One vector is turned by the same rotation once a step. Each row is the vector after some number of steps, and that number follows the row.
The counts run from 0 to 38.
[ 93 125  82 120 115 130 132  62 139 153 124 127 129 154 129 113 107 109
 134 123 119 128 117 116  78 135 129  59 133 151  85 138 150 123 142 158
 138  92 109  99  95 100 163  78 141 178 145 110 170 109  98 104 112 150] -> 4
[144  91 114 100 157 116 195 137 170 144 163 125 116 125 116  83 123  99
  92 149 124  98 114  97 167 157 167 112  98  99 149 136 114 169 117 132
 123 101 163 129 116 122  90  73 116 122 113 146 164 113 145 107 104 129] -> 22
[139  94 114 111 153 102 183 150 172 147 164 125 119 119 113  92 131 106
  80 139 140 115 105 103 173 140 164 108 105  87 158 137 108 169 116 135
 127 110 175 131 110 120  77  82 116 121 101 147 160 113 144  96 107 137] -> 25
[ 96 117  86 116 121 129 136  59 145 138 126 118 128 159 131 109 102 111
 131 128 118 123 127 115  77 148 132  65 128 149  84 134 150 128 141 154
 132  94 110  91  94  98 169  76 141 176 151 117 171 114 102 109 103 155] -> 5
[130  98 116 121 136  97 169 160 164 142 161 133 125 122 107  96 141 103
  74 131 153 139 114 103 179 112 158  92 125  75 163 138 101 165 116 137
 134 118 181 133 109 118  73  89 114 120  99 142 158 120 150  92 114 144] -> 28
[128 106  97  90 146 119 174  87 169 133 154 130 116 144 124  75  96  98
 124 159 107  86 116 103 121 181 164 110  83 134 112 124 137 152 126 133
 122  91 135 105 114 104 137  62 129 153 141 131 172 107 119 111 108 132] -> 14
[ 86 126 112 133  94 109 116 144 169 149 146 155 136 152 106 107 145 116
  96 114 158 198 121 113 160  70 138  88 166  75 149 121  74 154 124 134
 153 145 171 118 123 126 111 103 133 136 112 124 152 121 148 101 140 154] -> 37
[ 96 119 104 134  98 105 119 141 169 152 147 144 144 149 109 103 140 118
  89 115 167 197 120 108 158  70 129  86 160  72 152 128  80 157 121 132
 156 137 172 118 118 119 104 103 133 134 107 125 146 123 148 103 136 151] -> 36
[109 115  98 132 106 102 132 153 169 150 152 146 143 142 106 110 144 112
  77 116 169 184 122 113 166  78 145  85 150  75 157 130  88 155 117 134
 149 138 178 125 118 119  98 105 125 131 101 130 154 118 150 102 131 150] -> 34
[107 105 107 136 116  99 144 156 163 152 151 142 138 142 109 102 149 111
  80 121 162 178 118 105 163  78 142  84 145  77 153 136  86 162 117 135
 149 130 176 126 115 122  89  99 120 125 100 137 154 120 152  93 128 149] -> 33
[135 105 104  85 148 118 181  95 168 133 152 133 116 145 125  77 107  99
 126 154 100  85 111 104 133 186 162 112  88 131 114 117 135 153 128 137
 119  97 133 110 111 107 130  67 128 140 139 137 169 110 129 113 105 130] -> 15
[145  89 112 103 158 104 188 141 171 138 167 129 117 127 110  88 123  94
  85 151 129 106 111 106 170 152 168 108 100  92 152 136 115 171 112 135
 118 106 167 133 109 109  87  75 113 127 108 141 162 111 148  97 106 130] -> 23
[ 97 119  95 144 113 128 128  72 127 160 118 115 131 152 135 135 127 114
 124 104 133 144 115 126  77 105 115  56 145 153  82 159 155 117 136 156
 143  87 112 107  88 112 162  95 130 180 130 119 161 119  92  95 107 159] -> 0
[137 100 104  86 149 123 179 102 176 137 156 131 115 145 125  78 106  95
 124 157 106  86 110 102 125 187 171 118  88 128 118 123 130 155 124 139
 121  91 139 105 112 101 123  59 125 140 136 139 165 108 132 109 106 134] -> 16
[118 101 116 126 131  97 156 163 167 149 156 135 127 126 107 104 149 107
  77 131 155 158 116 102 180  96 153  91 132  76 163 139  98 157 109 134
 140 122 184 132 111 119  81  91 110 125  94 143 150 125 150  93 124 147] -> 30
[ 93 121  92 116 123 119 129  64 133 145 124 121 132 147 135 114 111 113
 127 116 128 132 119 117  70 126 125  61 137 150  81 144 154 125 140 157
 141  92 115  95  95 102 158  87 136 176 143 112 166 111  95 102 112 153] -> 3
[138  94 114 114 147  97 182 165 165 144 165 129 119 127 109  94 136 100
  81 143 140 125 104  99 172 126 160 101 108  82 157 135 100 163 120 136
 129 110 176 140 110 119  78  87 106 120  98 139 160 119 146  99 108 136] -> 26
[121 110  93  94 139 118 161  63 161 135 143 127 118 154 122  87 100 101
 139 142 102  94 117 103 100 179 157 100  99 151  98 114 136 146 131 142
 125  99 119  97 111  98 155  65 134 156 145 126 163 103 111 117 106 142] -> 11
[127 108  93  86 142 127 162  80 167 135 149 129 124 148 125  83  92  99
 135 149 101  90 114 106 111 179 155 100  98 145 108 114 138 151 131 138
 118  99 131 100 112 104 146  57 133 153 144 125 167 102 116 113 103 135] -> 12
[140  93 112  98 158 108 186 137 175 135 159 131 122 122 117  85 118  99
  96 155 115  93 109 104 159 171 171 114  91 110 148 129 120 171 115 129
 121  99 161 126 113 115 101  70 111 132 116 145 165 114 136 110 106 129] -> 21
[ 86 121 107 135  85 110 107 139 172 152 140 161 141 157 104 111 139 114
  99 111 157 201 126 115 151  67 137  93 167  81 143 112  78 146 127 131
 152 141 166 107 127 121 120  99 138 140 114 121 143 117 146 112 144 151] -> 38
[141  95 115  97 157 113 190 123 172 142 161 123 117 128 113  83 116  98
  99 160 120  91 106 102 158 167 175 122  92 109 139 128 124 166 119 132
 119 105 157 125 115 113 103  65 118 134 122 143 166 110 140 111 100 130] -> 20
[141  96 120 113 150 105 187 150 173 146 160 125 115 128 113  92 132  98
  82 149 132 109 114 105 179 139 164 108  98  94 158 133 108 177 116 129
 125 114 172 131 112 114  87  83 111 122 111 147 157 116 145  99 108 129] -> 24
[111 108  95  87 130 124 158  66 158 134 139 132 125 152 124  83  98 107
 141 149 106  89 115 107  91 175 151  91 101 155  95 119 143 140 134 143
 132  90 120  96 108 102 156  62 137 164 146 122 171 103 108 114 109 142] -> 10
[113 120  87  97 123 122 148  60 155 139 140 127 130 157 130  94  99 104
 136 141 111 110 118 106  85 166 144  84 113 149  85 122 146 131 139 145
 132  93 106  96 104 100 165  61 145 170 150 119 172 106 104 112 109 141] -> 8
[ 94 122  92 138 115 125 126  69 126 152 116 120 130 148 137 128 121 113
 121 110 135 137 116 119  72 113 115  58 149 146  83 157 152 111 136 156
 146  93 111 113  88 102 158  90 137 176 134 116 165 115  92 100 107 154] -> 1
[107 117  87 104 124 127 141  55 146 140 136 129 129 156 135  97 100 109
 137 134 110 112 118 108  87 155 140  79 113 155  88 127 147 129 139 150
 137  92 116  92 104 103 169  65 136 170 147 115 172 111 106 111 111 150] -> 7
[107 109 110 134 113 102 148 160 163 152 150 144 133 137 100 105 147 105
  72 120 165 173 115 106 176  82 141  88 142  71 163 134  91 157 120 135
 142 124 176 132 116 123  85 101 119 132  93 131 150 117 151  97 125 147] -> 32
[129 102 111 131 131  93 163 162 163 146 156 133 129 127 108  97 141 110
  74 132 150 146 109 105 178 106 155  93 129  78 165 137  94 163 117 136
 136 118 180 131 111 118  78  92 109 121  94 139 160 118 150  96 112 140] -> 29
[135  91 116 120 139  95 181 157 173 142 164 136 129 124 112  93 128 100
  71 132 147 130 115 110 176 114 155  95 119  81 163 144  99 165 118 136
 133 115 179 137 112 122  78  91 107 125 102 145 159 118 149  98 111 135] -> 27
[142  96 110  89 154 117 194 107 176 129 169 127 118 130 123  74 107  99
 117 154 111  85 114  99 151 182 167 118  88 117 132 121 127 151 121 141
 120  99 144 120 114 112 113  58 119 136 126 145 164 107 128 108 106 133] -> 18
[139  97 109  90 152 116 184 106 176 135 162 131 117 141 121  77 105  99
 113 162 103  78 105 100 141 183 170 112  82 125 129 124 131 159 124 130
 121 101 144 113 112 110 121  66 121 136 134 137 162 105 128 111 105 135] -> 17
